Some points, one per row:
[-0.3  0.9  1.5  0.7  0.5  0.2  0.2  0.7 -0.1 -0.1 -0.4  0.3 -0.6  1.1
 -0.8 -0.1]
[-0.2  0.4  0.2  0.6  0.7  0.7  1.0  0.1  1.2  0.9  0.3  0.6 -0.1  0.7
 -0.1  0.3]
[ 0.4  0.2  1.7  1.1 -0.5  0.1  0.2  1.1  1.3  1.7 -0.1  0.7  0.1 -0.3
 -0.3  0.2]
[ 0.8  0.7  0.2 -0.4  0.8  0.7 -0.9  0.1 -1.3 -1.2 -0.7  0.9 -0.7  0.8
 -0.9 -1.0]
[-0.8 -0.7  0.5  0.3  0.2 -0.5 -1.7  1.4  0.5 -0.9 -0.4 -0.5 -1.4  0.0
  0.4 -0.1]
[ 0.2  0.4  0.1 -0.5  0.3  0.4  0.0  0.0 -0.1 -0.8  0.0  0.0  0.2  0.3
  0.0  0.4]
[-0.6 -3.6  0.7  1.3 -1.1 -1.9 -2.0  0.6  1.2  0.6  0.5 -0.2 -2.0 -0.5
  0.2  1.4]
[ 0.2 -0.4  1.0  0.4  0.3  0.4  0.4  0.4  1.8  0.9 -1.2 -0.9 -0.1 -0.8
  1.3 -0.5]
[-1.9 -0.8  0.0  2.3 -2.0 -2.4  2.0 -2.0  0.8  2.3  2.6 -1.6  2.7 -0.2
  0.0  3.8]
[ 0.1  0.5  0.0  0.3 -0.5  0.2  0.7  0.1  0.3  0.6  0.4  0.6  0.2 -0.1
 -0.8  0.2]
[-1.3 -1.2  0.0 -0.5  0.2  0.9 -1.5  0.4  0.7  0.2 -0.6 -0.5 -2.0 -0.5
  0.2 -1.1]
[-0.3 -1.9  0.6  0.8 -0.9 -1.1 -1.1  0.2  0.4  0.8  0.5  0.1 -1.0 -0.4
 -0.1  0.7]
[ 0.5 -1.0 -0.3  0.6 -0.1  0.1  0.1 -0.4  0.0  1.9  1.1  0.2  0.0 -0.2
  1.2  0.9]
[ 2.1 -0.1 -0.1  0.2  0.6  0.6  1.1 -0.8  2.0  1.0 -0.8 -0.8  1.2 -0.8
  2.1 -1.7]
[-0.3  3.2 -0.5 -0.7 -1.2 -1.0  0.5 -1.8 -4.8  1.3  1.0 -0.3  2.8  0.6
 -0.8  1.8]
[-0.1  0.5  0.4  0.8  0.8  0.7  1.1  0.1  1.4  0.9  0.1  0.7 -0.2  0.9
 -0.1  0.0]
[ 0.1  0.4 -0.2  0.1  0.0  0.0  0.6 -0.3  0.5  0.5  0.4  0.0  0.9 -0.2
  0.2 -0.2]
[-0.5 -2.5  0.1  1.1 -0.7 -1.6 -1.0  0.5  1.5 -1.1  0.4 -0.4 -0.6 -1.3
  0.4  0.7]
[-1.1  0.4 -1.6 -0.2 -1.9 -1.0  1.4 -2.3 -0.9  1.6  1.6 -1.0  3.1 -1.4
  0.4  1.9]
[ 0.2 -3.8 -0.3  0.9 -2.9 -4.0  2.1 -1.5  2.8 -1.0 -1.6 -3.3  1.5 -2.6
  1.5  2.1]
[ 0.8  2.9  0.8  0.7 -1.4 -0.2  1.4  0.6 -1.6  1.2  1.7  1.7  1.7  1.4
 -2.0  1.3]
[-1.2 -2.5 -0.1  0.5 -0.4  0.1 -0.7  1.4  1.3  1.1  0.0 -0.2 -3.6  0.1
  0.6  0.4]
[-0.6  4.8 -1.8 -1.3 -1.2 -0.6  1.1 -2.9 -7.2  1.8  2.0 -0.5  4.5  0.8
 -0.6  2.5]
Here are 23 more points, each followed by its number:
[ 0.1  0.2  0.4 -0.8  0.8  0.7 -0.3  0.6  0.5 -1.8 -0.8  0.0 -0.4  0.3
  0.2  0.1] 0
[ 0.7 -1.0  0.2  1.1 -0.1  0.0 -0.5 -0.8  2.1  2.5  0.4  0.6  0.2 -0.5
  0.4 -1.4] 1
[-0.2 -0.3  0.7  0.0 -0.2 -0.5 -0.1  0.1 -0.1  0.7  0.0  0.2  0.5 -0.5
 -0.4  0.2] 2
[-0.2  2.1  2.5  0.1 -2.3 -1.2  2.2  0.6 -1.7  2.4  0.2  0.7  2.8 -0.8
 -1.9  1.9] 3
[-0.2  0.6  0.1 -0.1 -0.3  0.3  0.5  0.2  0.2  0.2  0.0  0.0  0.2 -0.1
 -0.4  0.8] 4
[ 1.0 -0.8 -0.9  0.9 -0.6  0.6  1.6 -1.3  2.6  2.8  1.2  0.5  1.3 -1.0
  0.8  0.3] 5
[ 3.3  0.9 -0.6 -0.2 -0.3  1.5 -0.1  1.3  0.8 -0.8 -0.7  1.4 -0.9 -0.3
  0.0 -2.3] 6
[ 0.7 -2.6 -1.1 -0.2  0.4  0.6 -2.6 -0.5  1.0 -1.0 -0.5  1.8 -2.5  0.6
 -0.7 -0.8] 7
[-0.4 -0.1 -0.9 -0.1 -0.2 -0.7 -1.5  0.2 -0.5 -2.7  0.6  1.0 -0.1  0.3
 -1.0  1.1] 8
[-0.3  0.1 -0.2 -0.2  0.3  0.0 -0.5  0.4 -0.7 -0.4  0.1  0.5 -0.4 -0.1
 -0.4 -0.3] 9
[-0.3  2.5  0.4 -0.5 -0.6 -0.4  0.1  0.8 -1.8 -1.2 -0.3 -0.6  1.2  0.6
 -0.7  0.3] 10
[-1.6 -1.6  0.8  0.2  0.7 -0.6 -3.8  2.9  0.9 -2.0 -0.5 -0.7 -3.3  0.2
  0.8 -0.2] 11
[ 0.6 -1.2  0.1  0.7  0.2  0.0 -0.4 -0.5  1.4  1.5  0.2  0.3  0.0 -0.5
  0.4 -1.1] 12
[ 0.4 -1.3  1.5  1.2  0.5  0.5  0.8  0.0  3.6  1.3 -0.8 -0.2 -0.3 -0.4
  0.9 -0.2] 13
[-0.4  1.7 -1.1 -1.4 -0.4  0.7  0.7  0.2 -2.4 -0.2  0.2 -1.1  0.3 -0.1
  0.2 -0.5] 14
[ 0.6  1.0  0.1 -0.3  0.4  0.5 -0.3  0.1 -1.0 -0.6 -0.2  0.7  0.1  0.6
 -0.7 -0.7] 15
[-0.6 -1.3  0.7  1.2 -0.4 -0.1  0.5  0.5  2.2  0.8 -0.4  0.1 -1.7  0.2
 -0.4  0.2] 16
[ 0.5 -6.7 -3.5 -1.2  2.5 -1.0 -2.3 -2.3  0.7 -3.8 -1.5 -1.9 -4.1 -1.0
  3.7 -2.0] 17
[-2.7  1.5 -2.5 -2.1  0.4  1.3 -0.6 -0.8 -4.3  0.9  1.6 -2.6  0.4 -0.3
  1.5 -0.5] 18
[-1.1  3.1 -0.2 -0.2 -2.9  1.2  1.1 -1.1 -2.9  7.0  2.5 -0.4  2.5 -0.4
  0.2  3.0] 19
[-0.1 -0.9  0.4  0.3  0.1  0.2 -0.5  0.0  1.1  0.0  0.0  0.1 -0.4  0.0
  0.0  0.3] 20
[ 0.4  3.0  0.4 -0.2  0.5  0.8  0.9  0.9 -1.0 -0.6  0.0  0.0  1.1  1.1
 -0.3  0.1] 21
[ 0.5  0.4  2.0  1.1 -0.5  0.0  0.0  1.1  1.2  2.2  0.0  1.0  0.2 -0.4
 -0.5  0.2] 22
Which two of these numbered points are nearest to each point below by angle, seen from the average point of the first points? Their numbers follow each, nearest first.
[ 0.0 -0.5 -1.2 -0.9 -0.4  0.0  0.4 -0.6 -1.2 -0.8 -0.3  0.7 -1.3  1.1
 -1.2  0.4] > 9 8
[-0.3 -2.7  0.4  1.0 -1.0 -1.2 -1.4  0.2  0.7  1.2  0.5 -0.1 -1.6 -0.4
 -0.2  0.8] > 16 11
[ 0.3 -1.5  1.4  1.2  0.5  0.5  0.4  0.0  3.4  1.1 -0.9 -0.2 -0.7 -0.3
  0.8 -0.3] > 13 16
[-1.9  0.0 -1.4 -0.9 -0.1  0.7 -0.2 -0.7 -1.8  1.3  0.9 -1.6  0.2 -0.4
  1.3 -0.7] > 18 14
[ 0.5 -0.3 -0.6  0.6 -0.3  0.3  0.8 -0.9  1.5  1.7  0.7  0.4  0.8 -0.6
  0.6  0.2] > 5 1
[-0.3  1.1 -0.7 -0.9  0.1  0.5  0.6  0.2 -1.2 -0.2 -0.3 -0.7  0.1 -0.1
  0.3 -0.5] > 14 18
[ 0.1  0.7 -0.2 -0.3 -0.4  0.2 -0.3 -0.6 -0.8  0.8  0.4  0.0  0.8  0.0
  0.0 -0.3] > 14 15
[-0.4  0.7  0.7  0.2  0.3 -0.3  0.1  1.0 -0.4 -0.7 -0.3 -0.2  0.0 -0.2
 -0.5 -0.6] > 9 15
[-0.2 -1.1  0.6  0.3  0.1  0.0 -0.8  0.0  1.3 -0.1  0.1  0.0 -0.6  0.1
 -0.1  0.3] > 20 7
[-0.7 -0.3 -1.2 -0.4 -0.5 -1.2 -2.7  0.3 -0.8 -4.2  0.4  1.6 -0.3  0.3
 -1.0  1.5] > 8 9
[ 0.3 -0.6  0.1  0.5  0.3 -0.1 -0.2 -0.5  0.1  1.6  0.4  0.0  0.2 -0.3
  1.3  0.5] > 12 1
[ 0.6  4.2  0.1 -0.7  0.9  1.1  1.0  1.2 -1.6 -1.0  0.0 -0.2  1.4  1.5
 -0.2 -0.2] > 21 10
